Questions about the table below.
1) Read off the entry in the top-left corner.
2) Read off the entry directly below the largest entry.
3) Read off the largest entry.
4) Read off the third entry on the diagonal from the top-right corner.
5) Read off the smallest entry in the first row.
6) Read off the third largest entry.
7) Read off the last entry, reading row by row.
8) Read off the second entry, reading row by row.
27.1; 17.0; -56.5; -30.0; -63.6; 11.2; -20.1; 21.3; 12.4; 9.5
8.8; 20.9; -56.5; -14.1; -63.6; 13.8; -31.7; 17.7; 31.3; -12.9
31.7; -14.4; 41.9; -14.1; 40.4; -9.8; 26.4; -0.1; -44.1; 31.9
40.9; 13.1; -45.5; -40.7; -52.1; 5.9; -8.5; 21.3; -0.2; 26.3
1) 27.1
2) -45.5
3) 41.9
4) -0.1
5) -63.6
6) 40.4
7) 26.3
8) 17.0

M =
[[-739  216  786 -977 -697]
 [-503  344  822 -492  567]
 [ 743  553  241  279   53]
 [ 207 -583 -131  599 -928]]
Rows and columns are numbered from 1.
The entry in the bottom-right corner -> -928
The entry in row 1 and column 1: -739
Read off the entry in the top-right corner.
-697
Read off the entry directly above -131.
241
Read off the entry directly below 344.
553
Read off the entry at row 2, column 1.
-503
Read off the entry directly below 786.
822
Read off the entry just right of 822.
-492
Read off the entry directly above 822.
786

9	6	8	3	8	1	7	4
The entry just right of 1 is 7
The first entry is 9
The entry just right of the largest entry -> 6

a =
-15.0	29.1	29.1	-38.8	13.4	10.9	-31.5	25.0	-3.0	-30.2
3.2	-4.5	-4.5	-26.5	-1.6	-35.1	-21.1	-30.8	-3.0	28.8
-55.9	-19.4	-19.4	10.3	-14.0	-2.6	-41.9	13.3	19.6	40.1
-60.4	12.3	12.3	38.9	28.4	5.5	-45.3	13.3	32.1	23.2
-74.1	8.6	8.6	51.2	18.4	-21.6	-59.2	7.4	14.6	31.7
-87.7	-2.6	-2.6	2.1	48.3	2.8	-62.6	-1.4	34.6	34.5
Rows and columns are numbered from 1.
The entry in row 1 and column 1 -> -15.0
The entry directly below -59.2 -> -62.6
The bottom entry of the column that holds the largest entry -> 2.1
Which number is the entry at row 3, column 1?
Answer: -55.9
The entry in row 1 and column 2: 29.1
The entry at row 2, column 3 is -4.5
Which number is the smallest entry?
Answer: -87.7
The top-right entry is -30.2
The entry directly below 13.4: -1.6
The entry in row 3 and column 2 is -19.4
The entry just right of the largest entry: 18.4
The top entry of the column that holds the largest entry is -38.8
The entry directly above the largest entry -> 38.9
The entry directly above 14.6 is 32.1
Which number is the entry directly below 7.4?
Answer: -1.4
The entry in the bottom-right corner is 34.5
Which number is the entry just right of -21.6?
Answer: -59.2
The entry at row 2, column 1 -> 3.2
The entry at row 1, column 3 is 29.1
Which number is the entry in row 3 and column 3?
Answer: -19.4
The entry directly above the smallest entry -> -74.1
The entry directly below -21.1 is -41.9
The entry directly below -30.8: 13.3
Which number is the entry just right of the smallest entry?
Answer: -2.6
Which number is the entry just left of the largest entry?
Answer: 8.6
The entry just right of -30.8: -3.0

Questions about the row below.
1) The entry just left of -22.8?
2) The entry just left of 25.1?
3) The entry just right of -24.5?
4) The entry just right of 36.6?
5) The entry just left of the largest entry?
-41.1; 36.6; -62.8; 62.5; 25.1; 78.5; 67.4; 66.4; 3.7; -67.7; -0.8; -24.5; -22.8; 35.0; 35.5
1) -24.5
2) 62.5
3) -22.8
4) -62.8
5) 25.1

Questions about the table below.
1) Which number is the entry just right of 7793?
2) Which number is the entry just right of 6540?
[[6787, 8426, 6877, 5470, 4632, 6718, 6540, 6407, 6567, 7029, 4277, 7106, 9082, 7338, 6071], [6395, 7156, 7402, 7791, 7207, 8828, 7710, 6492, 6190, 6977, 9443, 7040, 4179, 7561, 6434], [7436, 8501, 6683, 8384, 9019, 7295, 7793, 6463, 6713, 6996, 5601, 7682, 5441, 7601, 7917], [7105, 5914, 6445, 7944, 6473, 6121, 6910, 6713, 6586, 6868, 6492, 6899, 6741, 6297, 4798], [7530, 7523, 6702, 7601, 6501, 6790, 7292, 6424, 6692, 7379, 5758, 7004, 2920, 5886, 6510], [7072, 7391, 6743, 6890, 5365, 5648, 7102, 6887, 7463, 7138, 8057, 7214, 8748, 6067, 7094], [6746, 6699, 6587, 6385, 6550, 8117, 6819, 7579, 6082, 7467, 4572, 7302, 7195, 5129, 6592]]
1) 6463
2) 6407

Read these off the matrix that follows.
1) Report the entry just right of 178.
2) Report the minimum.
array([[  58, -148,  -47,   26,   69, -161,  -45, -126,  178, -104,  123,
         220,  -79,  -87, -151],
       [ -50,  -43,  -55,  -94,  -76,  -78,  -82,  -13,  -85,  -86,  -46,
         -41,  -57,  -67,  -98],
       [  -2, -105,  -55,  -20,    5, -115,  -54,  -93,   57,  -83,   30,
          81,  -72,  -74, -110],
       [ -60,  -52,  -65,  -63,  -54,  -73,  -69,  -78,  -71,  -67,  -62,
         -70,  -56,  -63,  -47],
       [ -40,   31,  -54,  -37,   39, -145, -104, -205, -124,  -87,  -56,
        -133,   -3,  -42,   81],
       [-138,  -47,  -47,  -46, -112,  -86,  -37,  -28,  -53, -125,  -16,
        -155,  -49, -111, -121],
       [ -30,  -87,  -60,  -36,  -24,  -90,  -59,  -83,    3,  -75,  -15,
          16,  -69,  -71,  -90],
       [ 151,  234,   60, -519, -278, -243, -349,  730, -382, -330,  162,
         290,   26, -114, -511]])
1) -104
2) -519

arr =
[[ 281  108   36  186   55  585  718  293 -584  146]
 [ 550  233  194   13   15  403   51  323  323  421]
 [  42  -24  120  -81   40 -395 -265  109 -111   31]
 [ 398  541   57 -177  109  298  -62  119   16  562]
 [ 673  154  143  148  321  348  370 -161  242  256]
 [ 808  451  107   48  251 -319 -989  480  534   20]]
Rows and columns are numbered from 1.
Read off the entry at row 1, column 2.
108
Read off the entry directly below 321.
251
The entry at row 3, column 1 -> 42
Read off the entry in the bottom-left corner.
808
The entry directly below 585: 403
The entry just left of the smallest entry is -319
The top-right entry: 146
Read off the entry just right of the smallest entry.
480
The bottom-right entry -> 20
The entry in row 2 and column 2: 233
Read off the entry at row 2, column 1.
550
The entry just left of 55 -> 186
Read off the entry directly above 148.
-177
Read off the top-left entry.
281
The entry at row 3, column 2 -> -24
The entry directly below 13: -81
The entry just right of the largest entry -> 451
The entry directly below 40: 109
The entry at row 1, column 3: 36
Read off the entry directly above the smallest entry.
370
The entry directly below 51: -265
The entry just left of 348 -> 321
The entry just left of 718 is 585

-45.2; 48.4; -46.3; 86.4; 46.2; 76.1; -34.7; -27.1; -15.5; 45.1
What is the entry just left of 45.1?
Answer: -15.5
What is the maximum?
Answer: 86.4
What is the entry just left of -46.3?
Answer: 48.4

Read these off the array that follows. Indices start at 1.
1) Report the entry in the bottom-right corner.
2) Report the entry at row 3, column 3.
3) Report the entry in row 3 and column 1.
4) Report the entry at row 1, column 2.
5) Report the entry directly above 143.
6) Report the largest entry.
7) Report the entry directly above the smallest entry.
8) Report the entry in the top-left corner.
141,125,148,77,49,121,165,255,55,110,150,139,80,198,139,125
117,137,122,139,114,114,126,138,119,114,121,125,109,117,147,134
133,132,144,133,157,141,86,112,116,128,141,147,108,124,117,131
155,139,122,132,145,122,113,117,101,111,120,117,103,133,127,127
107,132,109,139,127,107,107,104,133,107,108,114,115,95,132,121
114,146,126,146,127,121,128,130,144,121,123,131,129,119,143,131
124,134,126,128,109,118,119,145,103,112,126,126,99,129,137,130
91,168,86,190,123,66,87,93,124,69,81,103,75,51,186,138
159,135,119,137,148,123,103,100,88,106,115,110,92,129,125,130
90,70,81,75,84,101,177,110,165,126,91,78,182,107,94,84
78,209,107,120,190,96,37,84,223,61,89,145,132,104,62,32
96,183,105,111,176,97,56,92,188,68,91,133,123,111,71,46
1) 46
2) 144
3) 133
4) 125
5) 132
6) 255
7) 84
8) 141
